A state moves one step at a time under one of 6 hidden systems, and each row is a state written as 20 numbers. Each run below is a few steps of one system.
A, seq 1 (8 x 20):
[[  7  -3 -13  24   6   2 -12  19  15 -17   3  -6  16  -2   9   9   4   9
   22  20]
 [ -4  -8  -3  -6 -11  19  -6  14 -15 -17  12 -13  12  11 -13  15 -14 -23
   -5 -11]
 [-13  24   2  22  14 -10  11   8   4 -23   1  17   7  -3   1   8  -2 -15
   15  -4]
 [ -6 -14  11  12 -12  -3 -17   6  15 -21  14 -15  -6   0 -16  16  -4   1
    4  21]
 [  2   3   9  -2   5  10 -14  21 -16 -28  -7 -10  11   4   4 -14  -5 -12
   21 -17]
 [  3   1 -24  29  -8  -6  -4  16   6 -15  -4   7  18 -11   1  22  -1 -10
    0  11]
 [-14  -6  11  -3   5  12   6  13  -3 -17  23  -8   9  22 -18  19  -8  -2
   11  -4]
 [ -9  23   7  13   4  -3 -11   3   6 -28   1  -3  -4 -13   8  -5  -7 -29
    5   2]]
V, seq 2 (8 x 20):
[[ -5  19   1 -16  23  20   6  10 -12  -4   6 -10  12  12  15 -12  -4 -11
   13 -15]
 [ 10 -10 -18  28 -17  10   1   4   5  -6  -2  19  12  -2  -9  21  -6 -11
  -10   5]
 [-24  11  29  -9  10 -19  19  -5   1  -7   2   4 -15   5 -13   3   4   7
   -1   0]
 [ 15  -3  -4  14  -5  -1 -30   0  16  -8  -7 -11  -5 -16  15 -17   3   3
   13  17]
 [ -3 -17  -5 -24  -7  -2  -1   8 -28   6  10 -12   7  12 -17   3  -2   6
    4 -24]
 [ -2  22  -2   9  13  30   9  10   8 -12  -3   1  14   6  19   5  -7 -22
   -5   9]
 [ -2  -9  -1  19 -18 -25   4 -10   1  -3   1  25  -7  -7 -26  14  -1  -1
   -4  -7]
 [-11   8  27 -10  20  -4   0   4  12  -7   0 -16  -9   4  10 -11   8  19
   13  16]]
S, seq 3:
[[  8   6  -3   9   8  -2 -14 -16   4  -1  21   7  -6  -2   1 -21  -6  -5
   31 -18]
 [  9 -10  -1  20 -15  23   5  14   2 -15 -16  15  14   9  -6  15  -5 -11
  -13   4]
 [-24  10  13 -25   1 -23   7   5 -11  -2  -8 -18  -8 -10  -2   4   5   0
  -18   4]
 [  9   1 -23   9  11 -11 -17  -3   6   7  24  -7   6  -7   9  -8   2   9
   32   0]
 [  7 -14   9  14 -20  19   5  -9   2  -8   0  24  -2  13 -21   7 -11 -12
   -9 -11]
 [-20  23  10  -9   9  -4   9  14  -2 -15 -18 -13   1  -9  14   4   2 -14
  -17  12]
 [  6 -17 -16   0  -3 -28 -19   3  -4   8   9 -14   1 -11  -3  -4   9  24
   21   3]
 [  1  -1   6   6   1  22   8 -13   1  -2  25  16   0  21 -16   4 -14 -15
    9 -19]]
J, seq 4:
[[  8  18  -8  15   2  10  11 -17  18  15  -9  20  -4  -9  17  -3   0 -10
  -16  11]
 [ -5 -22  21 -19 -16   5  -6   2   0  -1  -1 -20 -11   8 -15   7  -1  10
  -16  14]
 [ -5  12  -4   8  22 -21   4  16   1  -5  -9   1  10  -6  15  -6  15  22
   24   7]
 [ 21 -11 -19   0  -8  14  -9 -24   6  30  14   5  -5  -2   4  -8  -4   1
   -4  -2]
 [-16   3  12 -22  -2  -3  21   9 -15   3 -21  -4   0   2  -2   8   6   2
  -30   2]
 [  3   0  -6  22  -4 -21 -21   2  20 -11  -1  -7  -5 -20   6   1   6   7
    9  26]
 [ -1  -4   7 -14  14   9  15 -16   5  26  24   3  -7  20  -5  -2   0  19
    9  -5]
 [ 10   4   0 -10  -3   9  -3  11 -10   1 -36  -4   3  -9  21 -20   6  -3
  -15   1]]
S, seq 5, 8 rows:
[[  9 -14  14   4 -19   8  11  -4  -3   2 -30  23  -6   4 -10  -1   1   4
  -24  -3]
 [-16  19   9 -21  25  -2  15   9   0   7  -2 -18   2   3  20  -3   9  10
    0  12]
 [ 23 -22 -15  -1 -10   2 -21 -13   2  21   7  -3  -4  -4   3 -16   2  16
   10  -2]
 [  0   9  10   1   8  23  28  -6  -4   4  -6  28   4  19  -2  -1  -5  -8
   -6 -18]
 [ -1   5  -3  -8   0   1  -1   5  11   9 -19 -16  -2 -13  20   2   9   6
  -25  30]
 [  5  -7   7  -9   8 -18   1 -11  -6  14   2   7  -9   3  -3 -21  10  27
   23 -16]
 [ 13  -3  -4   4   4  44   5  -2  10   7  10   3  10  20   8   3 -10  -7
   -2   4]
 [  0   2   7 -12 -13  -7   6  -5 -10   8 -33   7 -10 -13   4 -10   6  -4
  -30  -3]]
N, seq 6, 8 rows:
[[ -3  -3   6 -25   9 -10  -5  -1 -22   4   9 -10  -4   7  -4 -20   2   9
   22 -27]
 [ 12   1 -16  13   3  23  17   5   7  13 -13  18  17   6  14   9   3   2
  -14  10]
 [ -9 -17  18 -15 -16 -25  -8   2 -10  -5 -11 -12 -15  -7 -16  -2   8  16
   -7   2]
 [ -2  19   5   8  26  11  18 -13  17  11  15  16   0  12  12  -6   2   7
   17   3]
 [ 21 -22  -7   2 -18   5 -28  11  -4  -7 -20 -11   4 -10   6 -14   3   7
    3   4]
 [-18   6   4 -15  18  -5  27  12 -14   5   9   1  12  19  -8  14   5  13
    5  -9]
 [ 13   0  -7   1  -8   5  -5 -15  15  20 -15   1 -10 -15  17  -8   6   2
  -23  20]
 [  0 -13  16   3  -2 -17  -1   0 -11  -9   1  14  -5   8 -22  -8   3  17
   26 -21]]
A, seq 7 (8 x 20):
[[ -8  -6 -18 -21   7  -4  13  16 -18  18   4 -15  17   9   1  17   7  16
   -8   1]
 [ -4  19 -13  -1   9   0   4 -25   4  16  29   6  -7  -4   4  -3  -9 -21
    4 -12]
 [  4 -10  28  10 -15   0   4 -18  14  -3 -13  23 -22   2 -15  -6   0   5
   -8   2]
 [ -1  -1  11 -16   9  -2  -4  17  -2  -1 -23 -21   1  -2  17 -13  13  21
    0  15]
 [  9  -5 -37  -8  -8 -11 -13   0 -18  17   8 -10  10 -14   5   0   0  -4
   -1 -12]
 [  8   0  -3  11   4  18  21 -17   6  16  13  29   4  17  -8   4  -6   0
    2 -12]
 [-17  13  28 -11   1   5  13  -7  14  -1 -10  -6 -17  -2   3   2   1  -5
  -27  19]
 [ -4  -3   3 -13   0 -34 -13   1 -13   0  -6 -12 -11 -15  -1 -16  11  17
   14  -7]]
J, seq 8, 8 rows:
[[-16   9 -16 -11  19 -20   4   7  -9   6  26 -15  11   0   1  11   4   9
   19  -4]
 [  9  18  -1   2   0   5  -3 -25   6  11  -5  14 -14 -12  15 -23  -4 -21
   -7 -10]
 [ -3 -19  23   0 -19   9   9   4   2  -8 -14   7  -6  11 -20  14  -2   6
  -21   8]
 [ -6   5  -9   5  15  -9  -8  27   1 -14   5 -21  16  -2  10   6   7  12
   24  15]
 [ 11   2 -14  -4   3  -4  -5 -26  -4  23  18  11  -8  -4   3 -18  -4  -2
   12 -22]
 [ -3   3  11  -5 -10  16  20   1  -4   1 -26  13  -1   4   1   6  -1 -12
  -35   1]
 [ -6 -12   3   8  -9 -17 -20  17   7 -23   3 -21   0  -9  -9  12   2   6
    6  20]
 [ -2  12  -3  -1  25  -4  11 -12   6  15  25   8   0   9   6  -8   1  11
   29  -9]]
X, seq 9:
[[ -5  15 -15  20  10   4  -3  19   5 -23   8  -7  19  -3   9  15  -4 -17
   11   9]
 [  0 -17  10  12 -10 -15  -9 -10   4 -10  20   9  -9   5 -27   4  -4  10
   22  -9]
 [  5  -3  15 -16   7  34   0   9 -11  -6   0  -8   7  22   4 -15  -8  -4
    9 -15]
 [  9 -15 -24  13 -14  -5  -6  25 -14  -9 -15   1  24  -4  -3  14   4   5
    1  -1]
 [-25   4   5  -8  12 -12  13   6  -1  -4  28 -11   3  12 -16  24  -2   7
    8   4]
 [ 11   4  -8  19  -1  26  -6  -8   6  -8  18  13   6   8  -2  -1 -14 -24
   13 -14]
 [  1 -17  23   4 -13  -5 -11  18 -10 -29 -18   0  -1   4 -15  -6   1   7
   11  -7]
 [  4 -13 -12 -13  11  14  -3  14  -3  12  18 -23  15  16   5   6   2  20
   15   7]]
V, seq 10, 8 rows:
[[ 17 -24   1 -20 -14   7  -8  -4 -10  21 -16  -5  -4   2   1 -15   5  18
  -13  -4]
 [ -4  20 -21 -16  14   3  14   9 -16  14 -10  -4  14  -5  23  -3   3  -9
  -11  -7]
 [  3   3 -23  16   0   0  13 -17  14  22  19  19   4  -1  -3  19  -2  -2
   -7   6]
 [ -4  -2  27 -10   1   1  15 -21  11  16  -8  12 -23   7  -4  -9   5  16
  -13   6]
 [ 13   1 -12  -5  -2 -12 -12   2  -4  11 -25  -6  -2 -21  23 -21  12  10
   -2   6]
 [  0  -4 -29 -18   6  -1   5  -1 -13  28  21 -12  12   3   2  10   1   7
   -1  -7]
 [  4  11   2   0   4  32  18 -17  12  15   3  13  -2  11   9   2  -7 -14
  -21   3]
 [  5   0   2  10  -7 -21  13 -11   0  10 -26  30  -8 -11  -2  -4  10  12
  -11  -5]]
X, seq 11:
[[  2 -16   8 -22  -3  15   2  -1   5  19  -5 -20  -4   8   3   2   5  19
  -19  20]
 [ -4  19 -30  -4   2 -13  -3   1 -13   8   3  -8   9 -21  15   2   0 -22
   -9  -6]
 [ -9  10  14  19   8 -22  19 -12  16  -1  -4  29 -11  -2  -7   4   7  11
    6   5]
 [  8  -9  17 -11 -12  30 -11 -18  13   7   4  -9 -16   6   1 -10 -10  -9
  -17  10]
 [  6   6 -13  -6  -2 -16 -18  13 -15  -7 -22 -12   4 -22  19 -19   6  -5
    4  -7]
 [ -6  -2  -3  -2  10 -19  22  -6   4  25   2  14  -2   4  -4  10  13  33
    2   7]
 [ -5  12   1  -8  -5  22   8 -16   4   7   8   2  -6   2   2   7 -13 -30
  -30   1]
 [  3  11   3  21  -2 -16 -18   6  10 -23 -18   1  -6 -22  11 -13   5  -7
    9  11]]
N, seq 12 (8 x 20):
[[-10 -15   5 -20 -16  -1 -10   2  -1   2   8 -29  -7  -1 -11  15  -4   0
  -21  16]
 [ -6  27   6  -3  16  -5  16 -18  -3   7   1  20  -9  -2   8 -17  -1 -13
    4 -20]
 [ 17 -19 -12  29 -20   4 -18   7  13 -12  -5   6   8  -6  -6  11  -2   1
    4  13]
 [-22   4  17 -28  10   2   2   8 -12 -10  16 -25  -4  12  -8   1  -5  -3
    4  -7]
 [  8  21 -25  12   6   2   6  -7   5  13 -10  15   7 -16  23  -5   2 -15
   -9   2]
 [  2 -29   1   4 -24 -16 -13   0  -8  -8   7   0  -5   1 -30  12  -2   8
    2  -7]
 [-13  21  21  -8  18  26  17  -5  11  -2   8  -3  -3  16   9  -1  -7 -14
   -6   5]
 [ 10   3 -17  16 -10 -21 -20   6  -4 -10 -20   1   2 -28  12 -12   5  -6
    6   1]]

Which system made each of these runs?
seq 13, 2 rows:
[[  2  -8 -21 -10 -10  -8 -24  -5   3  12  18 -30  -4 -15   5   4  -2  -3
   -5  14]
 [ -8  22  -2  -2  17 -21  12  -8 -11   4   2  18  -3  -6   5 -15   4  -4
   16 -25]]

X
seq 14, 2 rows:
[[ 11 -30  12   0 -13  -4   1   2  -1   7 -16   9  -4   9 -15  -1   9  33
    1   2]
 [ -8  16  11 -24  19  26  11  -4  -4   7  14 -14  -1  16  11  -9  -6 -10
   -1  -6]]

S
seq 15, 2 rows:
[[  1 -14 -19   0  -2   0  -5  10   9  13  14 -19  10   0   0  22   4  19
   -3  27]
 [-14  17  -8  -7   4 -13   4 -11 -14  -1  23   1  -3  -6  -7   1  -9 -25
    4 -24]]

X
seq 16, 2 rows:
[[ 16  -5  -7  21  -2  22   9   7  15   4 -18  17  13   6  11   7   3   9
   -8  19]
 [ -6 -16  -9 -27  -7  -8 -13   8 -15   8  14 -33   2   0  -7   6   1   8
   -3   1]]

J
seq 17 (2 x 20):
[[ -2  10 -12  14  -2 -10  19 -20  14  19   4  24  -5  -8  -3  15   1  -3
  -19   8]
 [-10  -2  22 -18  -3  16  -5   1  11  -4   1 -27 -12   4   4   1  -3  -1
  -16  23]]

J
seq 18 (2 x 20):
[[ 20 -10 -25  16 -19   4 -27   4  -1  -6  -9  -2   7 -18   7  -5  -4 -15
    0   1]
 [-22   1   2  -9   2 -13  22  -5  -7   6  21   3  -2  10 -22  24  -3  -1
   -8  -8]]

J
seq 19 (2 x 20):
[[  9  11 -28  15  -2  10   8 -11   9  18   1  16   9  -9  13   9  -3 -15
  -18   5]
 [-17  -6  22 -23 -12  -4  -3  -4  -3  -4   5 -21 -16   1 -15   7  -4  -7
  -23   6]]

J
seq 20:
[[  1 -11  -3 -17 -10 -13  -3 -22 -14  19  17   4 -12   0 -16  -7  -4   1
    1 -25]
 [  8   2  14  17  -3  31  14  -2  11  -9 -12  24   3  13  -1   3  -7 -12
  -11   1]]

N
seq 21 (2 x 20):
[[ 10  -6  14 -14  -7  31 -14   8  -2  -6 -17 -19  -2   4  13 -16  -4  -8
  -12   7]
 [-13  13  -8   3  14 -30  17  14 -14  -4 -13  11  12  -6   2   5  12  11
   10 -10]]

N
seq 22, 2 rows:
[[  5  10  -9 -11  -8  23   0 -13  -5  11   1  -2  -2  -3   9  -4 -11 -32
  -25  -8]
 [ -8   0   3  18 -16 -23   4   2  -7 -21 -10  21  -2 -11 -19  10  -1 -13
   -5 -13]]

N
seq 23 (2 x 20):
[[ -7  -5 -21  -9   5 -23   2  16 -23   3  10  -8  16   1  -7   9   6  12
   18 -16]
 [  5  -3  -7 -11  -6  23  13 -16   7  28   4   2  -2   7   3  10  -4  -4
  -31   9]]

N
seq 24:
[[-14  16   6   4  -3   2  12  16  -9 -23 -20   3   9  -5   1  11  -4 -25
  -19  -2]
 [ -2  -7   4  18  -9  -8 -22  -2  13 -21  24  -6  -7  -3 -15   6  -9  -9
   20   4]]

J
seq 25:
[[-12  -1  15 -10  13 -15   6 -17  11  14  24  -3 -16   7  -9  -2   5  23
   15   4]
 [ 15   4  -6  -4  -6  32   1 -11  -7  10  -7  11   2   4  11 -15 -10 -23
  -11 -17]]

X
seq 26:
[[  0  19   4  15  12   5  23 -19  10   8   2  34  -5   4   3  -4  -1  -8
    1 -10]
 [  5 -12  24   4 -22  13 -11  -2  12 -13 -21  -1 -14  -4  -4  -4  -3  -6
  -21  16]]

X
